128 stands for zero in the data rows.
What is the hidden score of each row? Scores go from 0 to 30, and 15 is about the middle. The score is a weighted sum of the row's numbers plus the product of two more (or one squared), each taken from its middle value.
[167 118 164 135 158 145 168 114 101 141 177 140 128 129 166 139]: 19
[168 114 138  99 202 157 157 108  71 193 116 143  96 111 210 192]: 17
[146 113 150 105 151 136 151 103 104 145 144 140 137 137 149 154]: 12
[159 125 129 117 180 160 119 114  96 161 139 117 116 101 165 161]: 12
[ 88 131 134 125 130 146 139  99  95 184 147 144  81  82 156 164]: 13
[135 136  96 161 109 125  87 160 174 101  61 142 139 142 110  92]: 8
[138 144 141 147 119 135 101 150 162  97 125 118 159 138 104  87]: 10
[122 130 121 127 154 125 138 121  94 140 183 129 143  95 135 151]: 21
[116 139 122 133 118 110 162 166 160 122  85 138 127 137 113 111]: 11
[124 139 157 114 120 100 154 127 122 137 143 126 129 118 124 129]: 19
[130 139 140 177 116 117 106 139 176  98 115 122 149 139  99  98]: 22
[132 124 151 130 119 121 146 135 135 118 191 120 143 105 113 112]: 13
[161 135 117 165 140 138 122 114 131 123 133 126 133 155 139 135]: 28
[148 104 151 112 152 147 133 137 105 137 119 127 145 143 150 141]: 14
[113 115 131 111  96 127 130 146 124 123 157 117 138 114  96 122]: 6
[141 127 123 126 123 120 130 139  99 134 172 132 130 128 120 131]: 12
[114 124 130  84 142 128 112 118  79 152 109 137  80 122 141 158]: 3
[152 123  99 156 121 126 110 137 152  87 116 110 160 167 123 112]: 25
[139 122 138 145 121 129 136 131 132 103 187 108 170 134 126  98]: 19
[126 129 130  78 155 110 132 102 100 172 147 131 127 112 137 160]: 10
[171 129 135 144 138 130 116 139 144 115 136 120 158 140 124 109]: 15
[163 126 125 110 174 151 134 108  94 175 107 144 120 132 166 171]: 14
[160 131 145 142 129 130  75 120 143 119 169 131 153 118 118 114]: 9
[140 113  80 151 131 145 108 137 162  96  94 131 159 165 137 121]: 21
[111 115 140 107 148 121 179 118  94 135 172 141 132 115 149 153]: 21
[124 131 112 147 126 123 175 144 140 142 118 121 138 159 117 127]: 24
[150 136 142 121 142 123 130 124 124 139 153 137 151 119 116 130]: 11
[133 118 118 135 137 109 144 132 116 123 167 124 145 133 109 132]: 19
[130 142 136 169 116 118 133 138 160  81 123 111 173 153 101  85]: 26
[150 117 132  83 173 154 143 125  99 176 137 139 121 101 171 186]: 14
[122 135 158 114 159 146 152 112 104 162 155 146 135 128 144 161]: 16
[ 82 134 128 143 117 126 169 117 107 137  88 131 116  89 128 143]: 25
[143 114 143 166 140 133 111 139 127 114 149 120 148 134 129 126]: 21
[108 126 107 134  94  89 116 121 109 101 152 129 146 130 123 122]: 20
[149 149 113 148 118 130  69 144 156  84 109 120 166 142 118  95]: 15
[120 144 101 139 114 120 156 150 120 129 123 139 132 135 128 127]: 24
[134 128 141 109 150 133 183 112 102 158 150 134 127 133 145 152]: 19
[105 127 111 138 117 112 118 112 131 120 145 116 151 134 103 113]: 18
[ 95 114 121  97 106 137 142 144 118 142 112  96 115 136 119 133]: 6
[144 119 138 138 136 149 156 136 144 129 131 129 148 131 134 123]: 17
[132 110 139 150 131 148 133 125 116 132 139 127 158 127 146 134]: 21
[154 135 114 161 125 109 129 137 174 117  86 138 102 158 138 131]: 26
[127 121 115 108 116 131 139 122 119 127 140 130 140 141 122 134]: 10
[101 129  91  99 145 119 198 120  99 158 127 150  93 116 145 154]: 21
[149 135 138 148 108 116 117 122 105 112 149 108 170 120  93 101]: 14
[154 112 114 152 146 137 111 137 127 104 151 126 155 162 140 121]: 18
[112 139  99 103 139  93 168 129 123 138 116 148 105 103 117 147]: 17
[ 93 114 141  90 100 120 173 136 104 113 134 114  93 103 107 124]: 8
[142 139 135 109 150 124 125 108 139 144 118 164 109 119 128 140]: 6
[ 86 132 155 148 112 124 104 115  87 139 117 144 107 127 128 140]: 13
[107 117 139  70 134 157 141 114  97 153 100 115  68 108 150 169]: 8
[145 118 149 102 164 153 155 134  90 155 150 144 127 116 149 151]: 7
[140 128 147 131 134 136 130 123 115 133 170 121 150 130 122 127]: 14
[111 137 149 121  83 120 130 134 154 114 108 114 104 125 119 116]: 17
[105 124 148 133  74 118 114 150 141  68 124  90 128 130  80  81]: 12
[154 113 158 159 127 113 108 149 128  95 162 114 165 126 123 106]: 23
[147 127 120 154 132 136  91 130 155 122 100 141 138 142 146 109]: 12
[142 121 122 134 126 114 153 134 166 139  97 132 121 147 147 119]: 17
[145 139 166 169 117 123 108 126 137  89 185 116 158 119 107 103]: 24
[172 122 159  97 160 128 134 112  88 155 157 153 133 118 146 144]: 2
[156 121 100 159 123 121  92 146 183  89 141 140 156 153 143  91]: 14
[145 122 120 133 166 154 125 109 118 143 113 133 125 157 166 145]: 19
[ 91 136 130 141 115 136 121 112 102 141 120 138 105  91 135 142]: 17
[ 97 106 114 104 126 126 143 127  88 140 123 137 105 120 136 147]: 9
[ 95 117 129 157 104 126 123 130 122 119 135 136 125 141 122 123]: 16
[115 155 121 133 111 106 108 111 135 119 116 142 110 104  99 121]: 13
[ 95 112  72 128 109 109 159 144 141  98 154 136 141 137  94 117]: 21
[ 96 126 120 121 119 100 143 129 137 131 102 151 110 138 105 126]: 9
[152 112 117 140 141 144 123 136 113 125 117 133 132 118 145 140]: 16
[147 117 115 147 136 129  89 146 183 103 121 122 152 157 147 100]: 14
[ 95 138 131 103 119 140 149 107 116 148 110 150  96 100 143 148]: 12
[111 112 143  98 156 141 172 116  99 165 155 112 110 123 145 157]: 13
[117 119 109 117 115 110 137 128 119 135  98 144 153 153 134 142]: 12
[138 128 145 166 113 129  93 149 163 101 148 102 160 126 106  85]: 11
[158 130 142 142 129 114 123 136 133 128 143 140 116 135 127 125]: 13
[158 108 101 169 128 140  85 133 173  94 123 135 147 174 152 112]: 18
[154 127 124 163 124 126 118 142 126  96 159 116 182 115 132 108]: 25
[148 124 111 107 151 127 159 138 134 150  94 145 113 131 164 149]: 15
[158 138 145 114 157 132 152 125 129 159  79 165 101 109 175 166]: 24
[142 128 111  96 159 129 177 103  85 184 126 144 103 110 133 187]: 18
[114 137 138 124  71 119  96 144 158  84 117  94 122 127  80  91]: 10
[ 93 129 115 156  79 115 116 134 122 113 118 120 144 127 109 109]: 20
[167 130 138 142 132 131 105 136 142 114 141 129 143 124 106 123]: 14
[158 122 162 113 170 140 154 117  99 146 181 138 134 120 159 160]: 21
[124 134 138  83 142 125 139 117  87 170 122 159  87 105 143 166]: 4
[135 115 164 138 131 146 113 134 126 117 131 126 159 144 119 114]: 12
[137 148 124 126 138 133 159 129 165 137  86 145 123 139 125 120]: 14
[169 121 124 121 158 149 108 115 116 168 135 150 137 118 159 149]: 7
[148 134 150 140 125 125 111 129 113 115 167 129 153 131 119 121]: 13
[108 128 100 133 110 110 144 136 136 120 121 133  90 133 107 117]: 13
[153 117 150 141 147 145  95 131 136 123 149 117 145 156 132 120]: 12
[156 137 125 105 186 141 133 109 143 185  75 166  92 123 185 178]: 17
[149 117 112 137 152 135 116 124 136 129 144 139 127 150 163 138]: 18
[118 153 120 156 109 109 106 133 139  99 177 107 174 123  91  90]: 22
[158 126 122 113 157 145 109 127 141 138 111 143 122 162 175 149]: 15
[115 131 143  87 141 125 118 114  96 148 143 132 116 103 142 146]: 8
[127 134 129 129 123 116 127 126 118 114 162 110 148 103  98 100]: 11
[150 133 111 157 119 126 101 133 180  99 122 123 145 164 137 101]: 20
[158 118 103 127 158 152 149 131 113 134 130 145 136 135 168 144]: 19
[ 76 117 121 155  82 119  86 124 122 109 102 133 109 110  95 105]: 6
[156 136 115 138 130 136 107 133 136 125 114 116 144 129 122 120]: 15
[135 131 142  95 163 125 148 108  80 155 138 129 129  97 138 161]: 17
[110 115 133 105 121 115 103 117 104 133 143 114 129 122 120 126]: 7
[ 86 120 119 160  87 122 123 122 134 123 119 142 111 118 112 123]: 16
[102 139 133 122  97 110 133 125 113 116 131 107 120 119 123 117]: 19
[ 84 134 109 128 106 128 124 130 129 125 134 130 107 100 113 135]: 14
[143 135 127 142 127 106 150 137 169 128  74 139 119 137 130 113]: 19
[116 160 102 135 103 104 116 142 130 113 123 108 150 137  92 100]: 21
[146 133 150 127 155 150  78 145 141 133  98 124 136 150 150 142]: 17
[112 133  93 119 126  90 126 117 109 127 116 126  93  96 120 132]: 16
[105 157 125 144  93 122 117 131 126 140 139 144 114 100 107 128]: 15
[172 135 132 110 180 163 134 113 137 183 120 146 108 135 167 176]: 15
[ 98 147 132 128  85 109 117 129 149 113  97 117 118 135  91  99]: 11
[148 116 138 175 119 126  91 151 142  86 143 122 167 137  99  91]: 14
[122 105 147  59 182 152 154  89  64 208 155 153  92 110 175 202]: 4
[128 133 113 124 125 113 156 130 133 126  93 141 121 111 129 127]: 18
[101 133 108 138 120 106 130 145 141 132 113 153 111 119  96 121]: 6
[147 132 131 133 118 127 139 127 134 100 161 115 163 127 132 114]: 23
[ 92 138 171 133  89 118 111 128 132 120 110 124 122 113 114 112]: 16
[106 136 136 123 123 132 160 121 115 118 158 129 117 111 119 133]: 19
[101 131 120 119 117 127 170 133 144 136 147 141 131 136 131 136]: 19
[155 133 121 127 123 129 124 133 133 128 123 143 138 141 137 124]: 10
[149 121 130 117 157 144 134 117 139 148 103 130 144 155 153 143]: 17
[ 98 123 113 113 127 118 168 110 120 143 127 129  85 132 129 135]: 16
[116 137 162 129 127 104 118 122 128 126 180 115 161 130 130 114]: 19
[138 136 125 176 106 108  86 127 140 102 165 122 161 113  79 102]: 17
[149 121 131 113 181 149 146  98 108 170 113 153 111 152 178 176]: 17
[107 133 158 124  84 117 138 147 158  88 126  87  99 111  97  95]: 11
[121 132 110 142 133 113 133 123 112 126 139 125 134 107 126 123]: 20
[104 136 123  99 104 120 127 114 118 123 139 123 122 116  92 126]: 7
[128 119 103 126 141 142 161 129 152 129  96 133 151 136 126 131]: 19
[139 162 112 125 131 110 102 147 170 125 106 138 121 142 112 127]: 13
[123 124 126 123 142 120 130 128 149 153  99 150 105 128 160 129]: 9
[101 124 116 120 104 120 169 132 114 106 135 111 128 134  89 101]: 14
[141 109 108 121 160 160 106 128 128 140 116 123 137 171 164 150]: 15
[127 137 119 120 150 128 182 142 126 141 112 148 111 134 149 143]: 18
[ 89 139 127 189  81 121 123 122 133 117 109 141  97 103 106 118]: 24
[ 98 141 128 118 110 116  85 120 105 118 102 131 107  98 112 132]: 10
[127 131 119 118 144 136 121 128 176 134  61 141 125 157 159 135]: 19
[105 128 100 116 119 118 148 151 137 133 109 149 127 146  89 115]: 2
[160 130 127 146 132 140 116 130 159 110 102 126 151 152 123 107]: 15
[ 85 122 120 193  49 105  89 163 154  58 142  85 148 119  43  40]: 6
[ 96 118 107  82 125 142 152 115 105 161 127 133  88 122 131 160]: 8
[119 134 111 134 129 121 111 127 115 103 165 123 146 119 105 116]: 16
[107 126 140 113 101 121 110 136 143 119 146  96 106 113 102 115]: 5
[143 105  99 135 142 133 136 134 162 126 106 128 120 152 163 124]: 16
[113 124 127 107 110 138 147 129 116 136 123 105  85 101 127 143]: 11
[133 132 109 158 138 143 133 132 147 107 134 132 133 141 127 113]: 21
[140 141 149 137 118 113 106 125 124 126 154 119 145 133 102 105]: 9
[133 103 166 108 169 136 138  87 108 179 161 142 136 122 171 168]: 19
[133 133 128 139 125 128 118 114 149 102  93 125 134 182 129 107]: 14
[110 121 142 103 113 135 153 119 118 128 119 111 106 127 141 127]: 14
[122 118 145 148 137 129 111 131 137 127 194 128 149 142 140 127]: 17
[ 99 123 123  79 121 122 172 116  89 131 126 113 118 120 134 131]: 13
[154 133 123 169 113 122  98 166 185  82 133  99 157 171 109  65]: 11
[122 127 134 120 130 122 135 111 111 139 155 129 147 134 123 129]: 12
[130 125 119 157 121 129 112 134 149  83 179 109 172 121  85  97]: 18
[137 102 136 108 184 149 161 110 127 172  95 161 103 122 180 181]: 22
[161 124 150  99 176 156 146 111 122 175 141 132 126 118 167 181]: 22
[112 137 135 125 124 116 123 135 123 133 140 139 145 145 118 140]: 15
[140 120 121 141 147 143 164 106 134 103 117 123 153 154 132 116]: 23
[103 136 118 121  80 130 136 145 151 102 105  90 108 119  94  97]: 9
[128 125 114 106 135 123 119 107  88 149 150 121 142 119 127 155]: 15
[149 113 123 145 142 135 110 128 100 130 128 129 148 115 134 143]: 18
[134 131 108 151 120 106 130 146 174 115 144 131 134 130  83 110]: 14
[130 113 126  82 175 134 141 116 102 177  88 162  95 129 183 166]: 6
[103 116 130  99 108 134 152 115 137 126 110 130 117 134 138 138]: 15
